Each row of this table is followed by its label. One hidden rule gives the labels. It looks at one to three of the table's principal directions, none of them among the few with the most spread.
[-25 -45  -3  20  51  -2 -11 -11  13 -59  25  -4 -23  32  43  47   4 -72
  23   9 -30  12 -22  26 -49  57 -14  27  -1 -52 -23  12  57 -29   3  18
  68 -24 -37] 0
[-34 -48   5   7 -38  10 -42  40 -40 -20 -18 -36  -2 -10  -5   4  27 -12
  -8  72  -9  54 -16  61  21 -24 -17 -24 -25 -15  18 -53  12  30 -49  18
 -14  -8 -14] 5
[ 27   7 -20 -16   8 -11  61 -34  12  18   2  -1 -20  20  15  15 -12  42
  39 -14   3 -10  28 -71 -21  45  -6  22  55 -10 -20  -1 -16 -28  29  -3
  14  34 -15] 1
[-39 -57  22   8 -32  21 -33  17 -26 -34  -7  -6   9  -5 -19   9  39   4
 -26  18 -19  23 -16  51  -8  -2 -14  20 -23  12 -17  -2 -11  28 -26  12
  -1 -14   2] 5
[ 42  43 -44 -52   3 -29  61 -19 -10  47 -18 -23   0 -14  23 -63 -30  58
  32 -25  23 -50  18 -90   4 -11  -1 -14  44  12   5 -13   3  -1   4  12
 -21  27  25] 0
[-53  43  75  -9 -42  -2 -47  26   0 -35   6  29  14  10 -37 -12  37 -46
 -47 -20   7 -21  -2  85  -3  -5  -3 -18 -46  38 -33  34 -53   4 -15  23
  11 -60  47] 3
[ -8  -2   1 -12 -10  12  -5 -11  -5   0 -23 -18  22   2  -6  -5   2  14
  -3 -13  -9 -33   8   8 -28   8   5   4  -2  17 -10   2 -37   3  -5   9
  21   3   6] 3
[-14 -69 -32  -1  -5  21   5  44 -32 -15  -5 -57 -10  -4  23   2  10  34
  34  71 -16  46  -4  -9  19  -9 -26 -29   9 -31  11 -59  29  28 -55  24
 -12  17 -30] 3
[ 41  57 -33   2  36 -18  79  19   1  49  25  10  -3   1  17   4 -53  55
  27  32  20   7  25 -68  50  12   3 -35  40 -33  37 -47 -25 -24  16 -24
 -26  62 -24] 1
[-38  -4  28   9 -13  13 -26  42 -12 -22   3 -10   9   5 -12  13  18 -13
 -15  36  -9  17   0  52  12  -3  -1 -31 -25  -3  -2 -16 -30  11 -34  17
   1 -20  -1] 3
[  3 -14   0  14   1  24  -2 -30   2   6 -13   7  28   3 -19  24  -4   9
 -26 -15 -13 -13 -11  24 -29  18   7  34   0  18   3   7 -23 -14  29 -36
  27  15 -27] 5
[-28 -48   5  33 -24  32 -27  35 -10 -19  -8 -11  19   3 -21  15  15  18
 -25  24 -15   8   8  36  17 -16   2  -1 -12   5  -3  -9 -34  26 -33   5
  -4   2 -11] 1
[-36 -21  60  -6  -8  19 -27  22 -12 -36   1  15  22  -5 -35  24  49 -16
 -45 -19 -14  11  -5  53  -4   8 -22  24 -34  36 -27  34 -26  16   1  22
  28 -35  14] 0
[ 36 -26 -55   0  21   0  50 -21 -12  42 -17 -11  32 -11  13 -40 -42  68
  -6 -26   1 -73 -11 -65 -12 -16  15  37  24   8  22  10  -9  -7  17 -33
  -8  44  -5] 0
[-21 -23  53   4   0  -5  23  48  -1 -43  38  11  -9  14   6  32  23  11
  -5  39  -1  22  -4  21  25  35 -14  -5  -9 -15 -28  12 -10 -25 -10  11
  12 -10  -5] 1
[ 44  69 -16 -10 -10 -47  48 -35  10  45   0  47  -2 -10  -8 -27 -13  23
 -12 -46  32 -22  27 -60  32  -9   1  27  40  20   5  10 -36 -15  50  -3
 -24  21  24] 5
[-17  73  58  11  19 -20 -17   2  41  -9  34  64 -12  32 -23  20   7 -81
 -21 -53  16 -19  15  23   0   8  -2  -1 -27  10 -15  62 -33 -35  38   4
  31 -51  27] 5
[  4 -18  -3  -8  71   2  48   2   7 -19  41  -3 -23  20  41  40 -19   0
  48  16 -19  15 -18 -36 -33  65 -10   2  12 -51  -8   3  44 -34  11 -11
  32  16 -32] 0
[ 21  32  -5  -9  30 -24  33  -7   2  21   9  -1 -10  -7  19  11 -10   2
  19  18   8  14  11 -32  11  14   3  -4  14 -17  12 -20  -5 -16  17  13
  -5  17  -4] 0
[  3   9  39  21   2  19  11  41   3   5  25  14  33 -24 -22   7  10  33
 -52  31  16   9   2  29  60 -24   3  -1 -23  35   5  -6 -37   7   1   2
 -26   9   4] 0
[  9 -53   0  15  37  -7  10  20  -4 -26  21  -5  -2 -18  28  14   8  -5
  -8  25  -5  21 -21  -3  25   0  -9  28  -8 -18   2   6  55  -1   0  16
   6   0 -14] 0
[ 20 -10 -26  20  -9   4   0  -8  15  -2   3   2   5  -7   8 -13  -7  10
  -7   0   7   1  -3  -3  22 -18   6   3  16   6   2  -4  24  -1   3 -11
 -14   5 -12] 1
[  1  16  21 -31  -1  -9  30  27  -3   4  21  -2 -29  -2  -1 -11  14  25
  20  13  13  28   4 -34  26   0  -5 -36  13   2 -13   5  27   2 -13   6
 -38 -15  15] 2
[ 57  34 -50  -4  30 -15  53 -37  18  42   0  -2 -14   4  27  15 -52  26
  48  -1  11   4  23 -72   1  26   3  -3  47 -32  26 -34  13 -29  35 -27
   8  62 -33] 1
[ 12  60   2   2 -31 -32  -9 -23  15  16  -3  23 -16  -2  -2 -10  -5 -24
   1  -7  24   3  29   2  16  -7   6  -1   9   3  -2 -18 -30   0  12  20
 -16   8  26] 1
[ -2  -5  38   7  50  11  -8   4  34 -26  27   9   0  11  10  31   1 -39
   2 -22  -7 -15  -8   7 -21  22   6   9 -27  -1 -16  53  21 -26  17   3
  40 -26   0] 0
[-23   0  17  16   5   3 -19  16  12 -33  12  15  11  21  -1  10   3 -35
 -13 -10  -9 -17 -15  41  -9  12   3 -12 -18  -7  -9  28  -5 -23  -3  -9
  31 -33  -7] 1
[ 13 -15  -7   7 -15 -29  19  11  23 -29  19  10 -29  13  27   2  17  11
  35   0   6  15  16 -38  27  15  -3  -8  26 -25 -26  18   6 -20  -7  21
  -8  -8   5] 1
[  2 -13  36 -30   7 -14  11   1   4 -24   9 -28 -33  -2  30  28  20  -1
  44  39  -4  36  -4  -6 -18  46   6 -16  -3 -26 -24  -2  32 -20 -10  22
   5  -5   3] 2
[ -6   4  24  10  -9   6 -10   7  14 -13  20  22  11   1 -10  -9  12 -13
 -26 -13  11 -11 -10  25  11 -14  -9  10 -20  26 -11  24  -7  -7  10  -2
   3 -19  13] 5
[ 31   4 -65   4  17  20  37 -39 -11  50 -35 -26  27  -9   1  -3 -43  61
   2  -1 -11 -27  13 -41 -20   7  26   9  49   2  24 -39 -15   7  12 -33
  -7  56 -37] 0
[  8 -27 -21 -18   3  20  10 -19  -5   0 -14 -36  -7   0  14   9  -2  28
  36  12 -14  12   3 -22 -33  23  -3  -3  19  -7  -9 -22  21   8 -11   1
   7  21 -18] 5
[ 11 -31 -57   1 -17 -38   1 -38 -22  14 -47 -13 -13 -10  14 -21   9  -1
   3 -29  -4 -19  35 -54  -4 -17  -8  64  46  -8  -7  -9  -6  33   2  58
   2  13  14] 4
[ 16 -38 -18 -12  -2  16  32 -20  -3   3  -3 -15   0   2   6  -2  -3  48
  12  -4  -7  -5 -12 -31 -21  18  -1  18  29   8 -13   5  28  -9   9 -27
  -1  16 -21] 2
[-31 -63   5  -1 -40  30 -34  27 -40 -12 -27 -51   0 -23 -10  16  43  39
  10  77 -25  71 -10  39   1  -8   7 -27 -16  -7   4 -55 -13  47 -58  14
 -45   7 -11] 2
[ 25 -20 -58  -7   7 -18  28 -19 -22  22 -21 -28 -26 -11  25   7  -7  20
  36  27  -3  41  24 -58  13   5 -18  17  50 -33  15 -58  29  21  -3  28
 -10  42 -25] 5
[ -4 -29  14  42 -36  19  -9  19  10  -2  15  14   7  -8 -22   5  23  33
 -33  30   9  25   5  20  42 -30  13  12  -5  22  -6  -2 -33  13  -8  -8
 -47   5   0] 1
[  7  45  42   6  42  -1  34 -11  20   9  36  28   6  -1  -2  43   6  -6
 -17  12   8  15   8   6   4  35   2  24  -4  11  -9   0 -40 -28  43   8
  14  10  -6] 0
[-29  -1   1   1 -30   5 -61 -31   5 -35 -18   9   4  18  -5  -7  11 -68
  -4 -40 -12 -20  -9  59 -51   7 -19  17 -24   7 -18  11  -1   6  -2  11
  50 -28  11] 5
[-19  16  31  24  -5   7 -30  -8  23 -16   7  14   2  11  -9  24   7 -31
 -15   2  -5  -6   3  46 -19  15  29   0 -19   2 -15  16 -33 -11   2  -1
   6 -17   6] 1
[-37 -11  17   6 -25  -1 -47  -8  -9 -30 -14  12   0   7 -17  -1  28 -45
 -27 -24 -13  -5  -3  49 -24  -2  -6  23 -16  12 -23  19  -6  22 -10  23
  16 -36  18] 5
[-48  15  67  11   3  12 -32  35  13 -27  23  33  -4  32 -35  34  23 -51
 -21 -17  -7   1   4  47  -7  10  -8 -13 -41   5 -17  46 -39 -10  -1   1
  27 -46  13] 0
[ 34  28  14 -35 -40 -20  58  12 -15  45 -16   2  15 -25 -24 -40   4 101
 -15 -12  30 -29  30 -64  48 -21  10  -3  29  44  -5  10 -58   5   7  -1
 -51  28  38] 3
[-10  27  -3 -34  -2 -36   9 -11  -4  -5   4  14 -41  23  13 -20   3 -29
  41 -34   3  -7   5 -37 -27  19 -16  -9  14 -23 -18  20  17  -6  -1  15
   5 -24  27] 1
[ -7 -24 -16   3 -36  15  14  21 -27  13 -24 -19  25   1 -18  -8  -1  59
 -10  22  -4 -12  16  -4  15 -10  -8  -4  13   9   9 -30 -61  14 -21  -3
  -5  32 -10] 4
[ 32  42 -19  -4   6 -22  32 -53   5  33 -13  24   2   6  -1  16 -27   5
   1 -25   5 -13  14 -25 -18  33   6  31  34  -6  10  -9 -24 -30  51 -26
  21  37 -17] 5
[-43   2  48  34   6  23 -48  25  -5 -26  17  29  12   9 -35  41  16 -68
 -61  17  -8  32 -21  98  11  -5 -11   6 -42   8   9   4   5   2   6 -13
  24 -34 -21] 0
[ 19 -25 -63  30  20  25 -24 -32  10  17 -16  -5  15  -2   6 -12 -42 -11
   1 -31 -11 -29 -10 -11 -24 -26   9  20   3  -6  30  -3  35  16   7 -34
  10  25 -22] 1
[  0  41  57 -35  26   2  26   8  18   9  33  22 -16   4 -18   5  22  -1
   4 -29  15   6   0 -27  -1   9  -8 -12 -12  30 -21  48   4 -16  25  -1
  -9 -33  27] 2
[  3  -5 -17  27  26  -8 -15   2   3  -5   7  20   5   5   8   2 -32 -39
 -17 -10  -4 -14 -22  19   4  -8   7   8 -12 -25  26  12  38 -13  10 -30
  16  -2 -17] 5
[  5  52   6  31  16   4   6  -4  21  17  12  42  24  25 -19  20 -46 -19
 -29 -24   7 -42  11  22   1  12  11   2  -5  -2  19  10 -49 -34  34 -43
  34  21 -16] 1
[  8  19 -20   1  38  15   9 -13  20  12   4   0  15  21   6 -13 -40 -20
   2 -41   0 -60  -4 -15 -29  -1   0  -3   1   5   9  24  15 -21  17 -23
  39  -4 -11] 3
[ -8  13  20 -32 -22 -50   5   5  -8 -25   2   5 -27  -9  18 -17  46 -16
  22  -6  11  18  19 -21  15   8 -27   9   4  -3 -33   5 -13   9 -10  75
  -3 -25  46] 3
[-16 -96 -39  18 -29  27  -9   0 -26 -33 -19 -59   1   0  29  15  14  35
  20  74 -29  35 -16  28 -20  20  -3   9  19 -28  -9 -60  20  15 -45  10
   3  27 -46] 1
[-15  13   4 -28 -20  -2 -14 -19 -21  13 -25 -21  12 -21  -8 -39  22   0
 -20  -8   4 -23  -1  12 -21 -24   1  14  -7  39 -12  -9 -16  32 -11  37
 -16 -18  35] 0
[-40 -74  29  -5  45  19  -5  41 -21 -56  41 -32 -33   6  34  43  29 -38
  24  73 -23  70 -37  33 -13  32 -42   2 -27 -41 -14 -24  84   6 -31  33
  26 -20 -30] 0
[  8  -8 -18 -14  15 -32   6 -23  -2  -9 -15 -17 -17  -5  29   0  17 -29
  18  -8  -2   1  15 -28  -9  10 -13  29  22 -12 -14  -2  19   0   7  58
  25 -12   5] 0
[-12  -4  17 -13 -26  -9  -5  23 -29   2  -3 -18 -22 -14  -3  10  21   4
   8  61   5  64   4  18  27  -4 -14 -20  -4 -13   8 -51   6  22 -25  22
 -30   8   0] 5
[ 10  16  18 -24 -27   1  25   1 -14  36 -14 -11   6 -16 -21 -16   7  61
  -6  15  12  -2   4 -20   9  -9  21 -14   6  27   3  -5 -36   4  -1 -16
 -47  13  18] 2
[-16 -13  48  22  -9  23   1  28  23 -31  30  37  17  20 -28  18  13  14
 -36 -25   0 -22  -1  26  12  11   2   8 -14  25 -31  58 -31 -20   9 -23
  14 -21   3] 1
[ 19  79 -34 -33 -26 -21  14  -4 -19  66 -43 -14   2   1 -17 -32 -42  26
  28  -5  16 -19  33 -39   9 -19  11 -61  21  -8  44 -45 -49   7  -8 -19
 -24  34  11] 5
[  0  20  -3  -7  -5 -25   0 -16  13  -8  -1  12 -12  21  13  -9 -11 -24
  19 -28   2 -32   4 -10 -24  18   4  -1   5 -16 -11  23  -8 -25   8   0
  22 -11  13] 1
[ 24  58   1  -9   6 -11   0 -12  11  48 -15  12   8 -16 -20 -18 -17  -3
 -12 -34  22 -25  28 -30  18 -35  13  -3  -3  27  20   9 -28  11  20   5
 -18   7  29] 0
[ 22  13  10   8  19 -11  18 -23  45  -5  30  28 -18  14  14   8  -4  -8
  20 -37  11 -19  12 -40  -9  17   6  22   7   0 -24  46   1 -29  31   0
   8  -2  14] 1
[  4   8  18 -20  -1 -22  37  64 -26   8  22 -14 -13 -22  13 -14   7  42
  14  65  20  39   5 -24  68 -16 -16 -43  -6 -16  15 -39  -2  11 -31  27
 -46  16  15] 0
[ -4   8  -3  21   2   3 -16   6  24 -20  19   9  -7  15  13   7 -10 -23
  15   4   0   1   1  16   0   6   5 -19  -8 -18  -4   1   2 -10  -9  -3
   7  -4  -3] 1
Which label does each new row get?
[ -9  22  25  28 -22  12 -13 -10  13   2  -7  50  37  10 -49  12   4  -1
 -63 -57   2 -42  23  29   5  -5   1  43  -5  44 -14  39 -79   0  32 -12
  24   0  11] ~ 3
[-40  34  25 -11 -30  -6 -42   4  -9 -11 -15 -13 -16  16  -8   9  18 -47
  14  23  -5  18  15  49 -23  10   0 -35 -18 -11  -8 -28 -37  11 -28  33
   8 -24  16] ~ 5
[-20   5  21   8  22   6 -39  14  23 -32  24  -5 -25  18  21  21  -6 -62
  32  18  -7  19 -14  36 -21  15   8 -40 -35 -35  -2   6  40 -11 -21   2
  16 -27  -1] ~ 1
[ 19 -24 -62  11  33  22  -1 -36   1  13 -11 -25   2  -5  22  -4 -32  -6
  12   2 -14   2 -24  -8 -29  -3  10   7  23 -14  22 -25  73   5   5 -30
   5  16 -43] ~ 2
[-42 -47  62 -24 -15   8 -33  41 -10 -65  18 -30 -25  -7  13  20  69 -24
  21  51 -12  63 -18  48  -3  18 -23 -24 -40  -4 -41   0  30  15 -45  57
   1 -49  18] ~ 5
[ -6  27   5   0 -13  -7  -9  10 -15  30 -13  -3   8 -20 -19 -24  12   0
 -30   7  17  -4  20   1  30 -45   0   5  -6  29  11 -19 -36  33  -7  36
 -33  -4  28] ~ 0
[  2  35  44 -18  25  -6  46  14 -10  17  11   5   8  -5 -13  34   3  25
 -20  21   6   7  19  -7  16  32  -1   6  10  10  -6  -7 -38 -15  22  11
   8  15  -4] ~ 0
[  6 -30   5 -14 -38  -3  25   0  -8  -6  13  -1 -19 -20  -2 -26  47  56
  -4  16  12  39  -6 -27  29 -15  -7  15  26  31 -33   1  21  20  -8  16
 -63 -11  17] ~ 2
[ -3  -1  15  -2  11   2   4  16   3 -10   9  -1 -11   2  -3  26  15  -9
   6  11  -1  33  13  -4  17   9 -16  -7   4  -5  -5  -4   9   2   0  18
   9  -7 -10] ~ 5
[-16 -67 -15   5  12  21 -15  -2   2 -39  15 -26 -10   5  34  -4   8   2
  33  20 -25   5 -42  11 -44  17   8  -2 -15 -24 -16   7  51   0 -29  -9
  -2 -12 -10] ~ 1
[ 16  30 -35 -12 -12 -29 -34 -64  -9  23 -45  -4 -19   0   9  -1 -31 -63
  17 -21   0  -1   4  11 -42   8   0  19  10 -25  26 -30  34   1  21  -6
  30  19  -5] ~ 2
[-40 -49  26   4 -51  28 -45  28 -59  -3 -40 -39  25 -35 -36  14  43  23
 -51  74 -17  54 -11  82  15 -24   2   4 -29  22  12 -58 -30  56 -43  18
 -32   5  -6] ~ 0
[-35   0  48  19 -13  26 -34  65 -17  -6  12  10  22  -5 -38  12   9  -9
 -42  40   0  25 -20  72  38 -30   0 -41 -55   8  28  -6 -26  11 -25 -26
 -18 -17  -1] ~ 5
[-37 -69  13 -18  -9  18 -22  19 -19 -55   2 -46 -14   8  25   9  35 -13
  31  40 -24  28 -28  34 -36  25 -25 -11 -19 -18 -27 -12  41   7 -43  28
  26 -25 -11] ~ 5
[  5  27   8  13  -3  12 -14 -11  10  16  -4  18  25  -2 -25  -2  -6 -16
 -38 -18   9 -13  -7  32   7 -20   4   5 -13  30  15   8 -15  -9  24 -26
   8  -8  -7] ~ 5
[-22 -55 -25   8 -64  23 -16  59 -68  20 -36 -43  18 -43 -34 -27  37  75
 -34  83  -2  70   1  22  75 -72 -10 -28   3  18  33 -82 -19  79 -66  16
 -88  18  -8] ~ 5
[-19 -66  18  -7 -16  14 -29  16 -20 -21  -6 -37 -20 -17   5  10  41   1
  13  48 -12  54 -18  19  -5 -10  -6   0 -22  -4  -8 -14  38  29 -34  23
 -24 -15   2] ~ 2
[-18 -10  17   5  32  12  -8 -11  10 -24   4  21  18  24  -6  20  -9 -30
 -15 -52 -21 -50 -10  16 -49  32  -1  31 -15   1 -17  53  -9 -19  20 -14
  61 -16  -3] ~ 0
[-26 -37   8  14  -7  47 -43  39 -20  -1 -18 -35  20  -7 -25  15   1   1
 -17  42 -16  23 -12  51   7 -29   4 -35 -34   4  27 -26   7  30 -39 -18
  -7  -3 -23] ~ 5
[  3  32   3  11 -66  -1 -10  27  -9  28 -16   3  14 -25 -37 -33  20  40
 -39  23  29  18  33  13  75 -61   7 -26   8  43   8 -34 -56  37 -22  18
 -67   4  25] ~ 1
[  7  11  28 -19  33  -2  20  -1   1   3  -2  -4  13  -5  -1  17  -4   7
  -8 -10  -6 -19  -8  -4 -15  26  18   1  -5   5  -3  29   2 -23  17 -10
  19  -8  -2] ~ 0
[-17 -21 -16  18  -9  -7 -17  12   0 -22  10  13  -5  17   9 -26  -9 -25
  -8 -15  -1 -28 -16  12  -1 -17  -6   5  -6 -13  -3  19  22  -1 -14  -4
   5 -20   6] ~ 1
[  0 -13  22 -13  21  -5   9   1   5 -19   8 -22 -13   2  24  30  13 -11
  27  29  -7  21  -3   1 -15  35  -1  -4  -5 -19 -13  -3  15 -20  -1  20
  23  -4 -10] ~ 0
[ 36   5 -62   5 -32 -14   5 -29 -10  43 -18  -6  -9 -28   7 -50 -17  31
   5  10  21  14   2 -35  30 -51   7   6  29   7  28 -45  26  30  -2  -9
 -64  33   5] ~ 2
[ 17  37  13   7   2   7  16  29  10  27  15  16  24 -13 -18 -17 -20  36
 -21   3  19 -18   3  -5  42 -29  17 -30 -15  21  22   5 -33  -4   2 -27
 -33  14  12] ~ 5
